a =
array([[699, 432, 773, 621, 547, 693, 661, 590, 670, 700, 550, 690, 654,
        549, 549, 716],
       [464, 481, 547, 517, 537, 571, 508, 530, 495, 577, 472, 700, 573,
        571, 548, 391],
       [456, 571, 445, 295, 448, 568, 220, 521, 458, 486, 503, 578, 571,
        641, 435, 244],
       [571, 474, 542, 518, 538, 591, 509, 530, 485, 572, 571, 701, 578,
        673, 571, 388],
       [478, 873, 286, 548, 638, 368, 513, 581, 499, 373, 685, 279, 443,
        518, 624, 502],
       [471, 869, 289, 548, 635, 367, 500, 587, 495, 373, 680, 278, 438,
        527, 635, 507],
       [463, 487, 540, 519, 541, 605, 512, 532, 481, 564, 476, 699, 579,
        667, 563, 571],
       [691, 421, 774, 627, 540, 691, 649, 571, 669, 708, 557, 696, 644,
        571, 571, 720],
       [463, 477, 543, 519, 535, 594, 512, 571, 485, 581, 464, 571, 582,
        678, 571, 571],
       [693, 571, 772, 627, 546, 690, 653, 585, 571, 709, 551, 683, 658,
        540, 545, 720],
       [559, 719, 458, 576, 616, 479, 565, 592, 571, 478, 644, 408, 520,
        522, 600, 593],
       [531, 412, 571, 526, 514, 654, 522, 535, 548, 631, 478, 743, 593,
        648, 526, 466],
       [668, 423, 756, 595, 540, 571, 630, 584, 650, 700, 571, 571, 647,
        571, 548, 667],
       [560, 723, 450, 571, 617, 484, 560, 586, 571, 479, 642, 571, 571,
        524, 600, 587]])
a[0,0]	699
a[9,4]	546
a[1,13]	571
a[11]	[531, 412, 571, 526, 514, 654, 522, 535, 548, 631, 478, 743, 593, 648, 526, 466]
a[3,1]	474
a[8,3]	519
a[8,4]	535
a[3,3]	518
a[:, 10]	[550, 472, 503, 571, 685, 680, 476, 557, 464, 551, 644, 478, 571, 642]
a[12,8]	650
a[0,5]	693
a[10,6]	565
a[9,8]	571
a[0,1]	432
a[2,6]	220
a[9,7]	585
a[:, 14]	[549, 548, 435, 571, 624, 635, 563, 571, 571, 545, 600, 526, 548, 600]
a[6,7]	532
a[12,1]	423
a[4,0]	478
a[1,6]	508
a[9]	[693, 571, 772, 627, 546, 690, 653, 585, 571, 709, 551, 683, 658, 540, 545, 720]
a[3,15]	388
a[:, 12]	[654, 573, 571, 578, 443, 438, 579, 644, 582, 658, 520, 593, 647, 571]
a[0,2]	773
a[5,4]	635
a[3,0]	571
a[10,4]	616
a[12]	[668, 423, 756, 595, 540, 571, 630, 584, 650, 700, 571, 571, 647, 571, 548, 667]
a[6,11]	699
a[13,2]	450
a[6]	[463, 487, 540, 519, 541, 605, 512, 532, 481, 564, 476, 699, 579, 667, 563, 571]
a[10,14]	600
a[8,14]	571
